One vector is turned by the same rotation once a step. Each row is the vector after some number of steps, and that number follows the row.
The counts run from 0 to 427.
[ 2.36 -3.01  2.18 -3.95  1.97  0.12  0.43  0.58  1.75  0.34 -3.52  0.31
 -0.56  1.42  2.36  3.05  1.29 -0.11  0.60 -2.39 -0.51  2.05  0.37  1.52
 -0.73  2.06  1.38 -0.20 -0.43 -0.35 -0.58  2.63 -3.22  0.04 -1.01  3.55
 -0.53 -0.90 -0.21 -0.61 -1.51  2.25 -0.44 -0.63  2.20 -5.15 -0.10] : 387
[-1.46 -1.70  0.02  2.16  0.67 -0.32  1.58  2.25 -0.51  0.13 -0.60 -0.74
  2.61 -3.28 -0.83  0.97  0.85 -1.54 -0.42  1.10 -1.24  3.05  1.73  0.07
  1.60 -0.82  2.57  0.39  0.88  2.45 -2.49  2.19  1.39  3.40  4.09 -0.39
 -0.33 -0.35  1.81  0.86  0.70  0.05  4.39 -2.19  4.28  0.98 -1.61] : 74
[ 1.62 -1.63  2.01  1.12  0.79  2.54  0.78 -0.59  4.25 -2.75 -0.22 -1.54
  1.80 -0.26  2.62  2.44 -0.50 -3.35  0.63 -0.80  0.51 -2.30 -0.80  2.78
  0.27 -0.48  5.06  1.29 -1.00  0.90  0.56  1.83  0.35  1.80 -0.24 -1.81
 -1.16 -2.16  2.12  2.31 -1.86  1.56  1.73 -2.03  1.18 -2.56 -1.23] : 80
[ 0.15  1.53  0.59  0.63 -2.15  0.67  2.72  0.76  2.34 -0.40 -4.42  0.59
  3.34 -1.39 -1.01 -0.21  4.80 -1.04 -1.84  0.26  2.78  1.47 -0.01 -1.09
  1.54 -0.67  0.35  2.11  1.90 -0.75 -0.74 -2.15 -0.20  1.57  0.27  1.09
  1.59 -1.70  1.53  1.05 -3.62  2.30 -0.92 -2.56  1.46 -2.42  1.14] : 42
[ 2.72 -5.11  0.70 -2.90  3.22  0.85  2.04  1.81 -1.99 -0.71 -4.05  0.39
 -0.20  1.14  0.50  2.27  2.59  0.67  0.49  1.29 -0.54  1.32  1.44  1.39
  2.22  0.32 -0.18 -1.20 -0.56 -0.33 -0.51  4.82  1.52  2.20  0.10  0.85
 -0.50 -2.93 -2.76 -1.12 -0.10  0.51 -0.55 -1.34  2.42 -2.21  0.56] : 132
[ 0.14 -0.40  0.96  0.65  0.62  2.16  0.72  1.62 -2.03 -2.46 -3.71  0.51
  0.68 -1.14 -0.42  1.52  4.94 -0.76 -0.83  0.47  2.91  0.52 -1.05  0.24
  3.73 -1.61 -1.83  0.03  0.66  1.52 -0.55  1.04  3.12  5.69 -1.19 -0.98
  0.62 -3.71 -0.75  0.03 -2.08  0.41  0.49 -0.47  1.18 -2.43  1.09] : 194
[-1.12  2.43  1.58  1.82 -3.36  1.75  2.24  2.37  0.50  3.61  0.62 -2.36
 -0.03 -2.21 -0.05  2.70  0.97 -1.24 -0.89 -2.14  3.00  3.57  1.36  0.43
  2.68  1.46  1.92 -0.27  0.17 -0.93  0.38 -0.29 -1.03  3.60 -1.19  0.04
  0.25 -3.62  1.65  1.14  1.07  2.80  0.07  0.38  1.45 -2.36 -1.15] : 254
[ 0.63 -0.71 -0.47 -0.36 -2.66 -0.10  1.30  0.60  2.93  2.43 -2.83  0.23
 -0.32 -1.14  1.20  2.97  0.41  0.86  0.73  0.25  1.93  3.86 -0.42 -1.78
  1.76  1.83 -1.43  0.43 -0.20 -1.55  2.11  0.21 -0.14  0.46 -2.85  2.69
  2.81 -0.85  3.07  1.12 -0.48  3.85 -0.44 -2.13  1.28 -3.68  0.64] : 214
[ 4.06 -3.07  0.62 -1.33  0.71  1.64  0.67  2.80  0.33  0.69  1.50 -0.55
 -0.36 -0.17  1.45  1.58 -2.36 -1.61  1.34 -2.47  1.39 -0.21  1.74  2.40
  3.06  2.19  2.70  2.72  0.10  0.59  1.74  3.33  0.95 -0.26  2.20 -3.36
 -1.96 -2.01  1.90  1.85  2.38  2.15 -0.31  0.76  2.56 -2.24 -2.31] : 98
[ 3.04 -0.83 -0.48 -0.01 -0.88  1.04  1.97  0.74  1.10 -2.15 -4.18 -1.62
  1.54  1.51  6.77  1.87 -0.24  1.65 -0.84 -1.48  1.29  0.24 -0.41  0.40
  2.55  0.35  0.83  0.98 -1.15  0.60  1.66  0.82 -0.73 -0.62 -1.35 -1.91
  0.99  0.48  0.22  0.63 -1.12  4.35 -2.57 -0.79  0.25 -4.76 -0.17] : 275
[ 0.83 -3.30  3.16 -1.42 -2.16  1.83  2.43  1.99  2.12  0.39 -1.21  1.34
 -1.03  0.68 -2.17  3.72  2.53 -2.24  1.37 -0.05  1.66  3.14  2.40 -0.48
  0.63  3.10 -0.15  0.08  0.21 -2.05  1.64  3.48  0.20  2.04 -0.81  2.23
  0.38 -3.33 -0.09  0.50 -0.82  0.91 -0.41 -1.32  1.14 -2.66 -0.44] : 64
[ 3.37 -1.51  1.52  0.95 -1.36  2.19  2.17  2.13 -0.30 -5.32 -1.39 -0.05
 -0.28  1.41  4.89  1.18  1.24 -0.94 -1.05  0.09  0.07  1.67 -0.07  0.70
  2.19 -0.56 -0.06  0.86 -1.58  1.08  1.15  0.84  2.08  4.05 -0.96 -1.58
 -1.11 -2.73 -0.22  2.47 -2.27  0.11 -0.62 -0.67 -0.78 -0.12 -1.29] : 123
[-0.04  1.31  1.60  0.64 -1.41  1.48  2.07  0.97  2.88  2.17 -3.69 -0.92
  3.04 -0.62  0.11  0.97  3.66 -1.28 -0.77 -1.64  4.79  0.45  0.59 -0.58
  2.38 -0.71  1.88  1.73  2.69 -1.54 -0.89 -1.81  0.25  2.94 -0.56 -0.46
  1.34 -2.14  2.41 -0.85 -1.23  2.72 -1.40 -3.61  2.14 -2.35 -0.57] : 41
[ 4.30 -0.50  0.94 -0.67 -1.53  2.39  1.19  2.82  1.06 -2.02 -0.97 -1.13
  0.44  1.53  5.74  1.50 -1.59 -0.19 -0.62 -3.42  0.58  0.43  0.86  2.47
  1.78  1.99  2.31  0.81 -0.18 -0.22  0.52  1.26 -1.24  0.19  0.82 -2.58
 -2.08 -1.62  0.15  1.65 -0.20  3.15 -2.31  0.51  1.05 -3.60 -1.62] : 422
[ 2.36 -0.92  1.77  1.28  0.49  2.81  0.60  2.57 -1.71 -3.70 -1.05 -1.43
  0.07  0.02  3.20  0.78 -0.11 -1.58 -0.17 -1.75  1.17  1.15 -1.13  1.63
  3.40 -1.73  0.09  1.21 -0.70  3.74 -0.02  0.40  3.62  4.34  0.04 -3.78
 -1.57 -2.73  0.47  1.75  0.47 -0.24 -0.83 -0.02  1.65  0.14 -2.24] : 270
[ 2.14 -1.28  0.17 -0.29  0.19  0.51  0.71 -1.29  2.93 -3.56 -2.84 -0.42
  1.27 -0.24  4.79  0.86 -1.15 -0.55  1.14 -0.40  0.97  1.76 -3.02  0.89
  1.54 -2.72  0.24  3.41 -1.43  2.52  1.33 -0.84  1.46  1.71 -2.62 -0.52
  0.18  1.05  5.28  3.16 -1.68  2.14  0.89 -1.87  1.04 -0.66 -0.55] : 377
[ 3.07  0.35  1.50  1.56 -1.46  1.24  1.30  4.05 -0.46  0.58  1.59 -1.16
  0.95 -2.47  0.65  0.34  0.13 -2.30 -3.12 -0.56  0.70  3.09  2.75  0.93
  2.18 -0.58  3.29  1.34 -0.15 -0.81 -1.62  0.58  0.24  2.38  3.09 -1.82
 -2.61 -3.10  1.06  3.07  0.08  0.38  0.96 -2.00  1.73  0.80 -3.10] : 184
[ 2.88 -0.97  0.86  0.54  0.67 -0.22  0.98  1.82 -0.61  1.38 -0.88 -0.90
  1.78 -4.85 -0.89  1.68  1.10 -0.34 -4.09  1.68 -1.06  4.09 -1.05 -1.64
  1.51 -0.70 -0.11  0.51 -1.88  3.22 -0.48 -0.34 -1.32 -0.72  2.69  0.64
  2.70  0.49  1.31  3.84 -0.24  1.31  2.06 -0.39  2.36 -1.94 -2.31] : 180
[ 0.93  1.02  2.36 -1.78 -0.39  0.39 -0.19 -0.79  1.81 -1.24 -3.03  0.09
  0.04 -1.25  1.55  2.86  3.49 -0.87 -1.02 -2.23  0.39  3.52 -2.14  0.69
  0.05  0.10 -0.16 -0.10 -1.17  2.70  0.75 -1.29 -2.62  2.24 -1.81  2.86
  0.19 -0.65  1.03  1.96 -4.11  2.56  0.10  1.21  0.24 -4.91  1.32] : 86
[ 0.33  0.45  0.65 -2.20  0.10  1.79  3.70  0.31 -0.72  1.51 -2.80  0.01
  2.20 -0.63 -1.52  2.54  4.54 -0.18 -0.37  0.03  0.79  3.13  0.70  0.36
  1.89  1.34  0.35  2.08 -1.55  2.09  2.43  1.28 -3.13 -0.90 -0.28  3.08
  1.46 -1.73  0.06  1.85 -1.77  2.12 -0.84  2.68  1.26 -3.81  2.25] : 171
[ 0.70 -2.35  0.01 -2.67  2.19  0.33  1.41 -1.04  1.22  0.27 -5.01 -0.76
  0.51  1.70  4.26  2.88  0.90  1.56  1.04 -1.31 -0.54  1.54 -0.82  1.48
  0.78  0.56  0.74  0.02 -1.61  1.02  0.44  2.24 -1.83  0.41 -3.28  2.28
  0.99  0.53  0.80 -0.34 -0.15  3.42 -1.00  0.15  1.89 -5.31  1.34] : 386
[ 0.80  0.65  1.16  2.24 -0.76  2.36  2.87  2.74 -1.77  0.03  0.09 -1.87
  3.18 -1.70  0.93  0.82  1.56 -2.46 -2.75  0.56  0.87  1.45  2.33  1.13
  3.17 -2.15  3.32  1.38 -0.71  1.03 -1.31  1.07  1.36  3.86  2.27 -2.85
 -0.87 -3.35  1.08  2.03  0.93  0.56  0.80 -2.12  2.76  1.41 -2.06] : 185
[-1.65  1.64  1.45  2.33 -2.97  1.56  1.59  1.92  1.50  2.83  1.22 -1.80
  0.62 -1.99  1.39  2.14 -1.39 -1.59  1.42 -2.70  1.79  4.27  1.10  0.84
  2.38  0.56  2.58  1.50 -0.17  1.74  0.96 -0.08 -0.76  2.40 -1.15 -0.44
  0.87 -1.80  4.67  2.23  2.49  2.57  1.68 -0.61  2.84 -0.98 -2.20] : 400
[ 3.55 -3.32  0.62 -3.36  1.18  0.42  2.14  2.72 -0.36 -0.95 -4.00  0.90
 -0.50  1.42  2.22  1.69  2.77  1.72 -0.83  0.54 -1.29  3.84  1.62  0.54
  1.30  1.25 -0.47 -0.44 -0.65 -1.55 -0.56  3.53 -1.42  1.36  0.19  3.19
 -1.18 -2.00 -1.95 -0.16 -1.76  0.94 -1.03 -0.88  1.58 -2.63  1.04] : 131
[ 2.63 -0.53  1.54 -2.32  1.81 -0.56 -1.84  3.33 -2.06  0.31 -2.23  0.23
 -1.60 -0.68  1.92  1.80  0.85  0.53 -0.71 -3.53  2.23  2.89 -0.36  1.43
  3.04  1.16 -0.76 -1.37  2.60  0.82 -3.21  0.95  0.93  3.95  0.52 -0.21
 -1.31 -2.02 -1.22 -0.87  0.97  1.01 -0.91  0.52  2.83 -3.85 -0.62] : 347
[-0.17 -2.46  0.23  0.90  1.71  0.33 -1.39  1.54 -0.74 -3.82 -0.81  0.09
  0.18 -1.75  1.13  1.41 -0.92 -1.75  2.15 -0.92 -0.40  1.09 -2.33  1.89
  2.72 -0.08  0.70  0.18  0.52  4.52 -0.50  1.79  2.99  4.53  2.54 -2.45
 -1.68 -0.92  1.21  0.90  0.19  0.01  3.91  0.53  3.23 -1.63 -0.70] : 159
[ 2.67  1.06  1.86 -0.26  0.38  1.66  1.31  0.66  3.16  1.29 -0.95 -0.90
  3.64 -2.87  0.97  0.62  0.96 -2.28 -2.67 -1.49  1.08  0.81 -0.65  1.35
 -0.53 -1.63  3.27  2.69 -0.44  1.82 -0.63 -2.15 -2.50 -0.63  1.48 -0.42
  0.32 -0.19  4.23  3.70 -1.43  2.11  0.77 -1.76  2.31 -1.71 -1.91] : 334
[ 5.08 -4.35  2.02 -2.37  0.57  0.32  0.96  1.74  2.18  0.95 -0.06  1.06
 -1.21 -0.82  0.70  2.28 -1.96 -1.10 -0.07 -0.46 -0.39  5.13 -0.38  0.09
  0.52  1.05 -0.49  1.95 -1.51  0.26  1.31  2.29 -0.08 -0.85 -0.50  1.94
 -0.31 -0.48  3.78  3.53  1.03  0.74  1.06 -2.90  1.98 -0.35 -2.45] : 139
[-1.00 -2.09  1.33  0.98  0.02  1.51  0.41  1.16  1.59 -2.92 -2.70 -1.53
 -0.86  1.25  3.18  4.68  0.69 -0.84  2.32 -1.87 -0.15 -0.59 -0.61  2.12
  1.33  1.43  1.89 -1.83  0.37  1.33  0.45  3.45  1.19  4.98 -1.54 -1.46
  0.27 -2.17 -1.92 -1.11 -1.94  1.28  0.86  0.86  1.17 -5.31 -0.26] : 235
[-0.28  1.84  1.00 -2.77 -0.85  1.70  2.62  0.73 -0.34  3.27 -2.52 -0.11
  1.49  0.38 -0.16  1.85  3.67 -0.23  1.43 -2.67  2.65  2.70  1.07  1.88
  2.44  1.38  1.19  1.80  0.67  1.55  1.61  0.41 -2.73  0.24 -1.02  1.70
  0.51 -2.17  1.79  0.90  0.33  2.90 -1.99  2.49  2.17 -3.76  1.95] : 170
[ 1.64 -1.13  1.36 -0.16  0.56  1.05  0.90 -0.34 -0.12 -2.94 -3.39 -0.34
  0.22 -1.12  1.36  3.25  3.68 -0.54 -1.49 -0.25 -1.93  2.67 -1.90 -0.25
 -0.41 -0.07  0.03 -1.12 -2.56  3.11  0.89  1.43 -1.60  1.92 -0.44  2.06
  0.92 -1.41 -1.54  2.40 -4.99  1.90  1.20  1.75 -0.11 -4.44  1.28] : 87
[ 1.71  1.76  1.54  0.99 -2.09  1.35  2.70  0.81  2.74  0.50 -2.28 -0.88
  3.50 -1.35  0.88  0.56  3.40 -1.92 -2.98 -0.84  2.83  1.00  0.24 -0.37
  0.77 -1.32  1.88  3.03  0.82  0.05 -0.26 -3.02 -2.22  0.18  1.21 -0.40
  1.84 -0.89  3.28  1.91 -3.17  2.79 -1.18 -2.20  1.12 -1.92 -0.81] : 188
[-0.38 -2.13  2.13  1.10 -0.44  0.78  1.00  2.27  1.29  2.54 -1.69 -1.40
 -1.10 -1.00  0.63  3.56  1.16  0.07 -0.80 -1.02  2.97  0.74  0.92 -0.60
  2.34  0.69  0.19 -1.34  0.63 -2.68 -0.30  2.16  2.36  4.22 -3.78 -0.05
  1.83 -3.05 -0.56 -1.22  1.29  1.86  0.18 -4.18  2.12 -2.97 -1.84] : 364
[ 4.33 -2.37 -0.08  1.56  1.13  1.03 -0.40  1.94  1.75  0.80  1.05 -2.72
  0.62 -3.34  2.90  1.93 -3.12 -0.39 -3.28  0.11 -0.17  0.29 -0.27  0.40
  2.25 -0.10  2.53  0.18 -1.54  0.72 -1.17  1.23  0.32 -0.48  1.57 -2.53
  1.26 -0.63  1.70  2.51  1.59  2.96  1.58 -2.53  1.91 -2.61 -3.67] : 182
[ 0.39 -0.53  0.93  1.24 -0.53  0.92  1.45 -0.41  4.14  1.89 -2.11 -1.92
  1.13  0.02  3.49  3.07  0.27 -0.65 -0.60 -0.44 -0.13  1.10 -0.03  1.00
 -1.01 -0.81  4.06  0.45 -2.24 -2.13  0.33  1.01 -1.87  1.24 -3.89  1.84
  1.27 -1.35  2.57  1.52 -0.19  3.01  0.79 -4.13  1.02 -2.58 -1.02] : 147
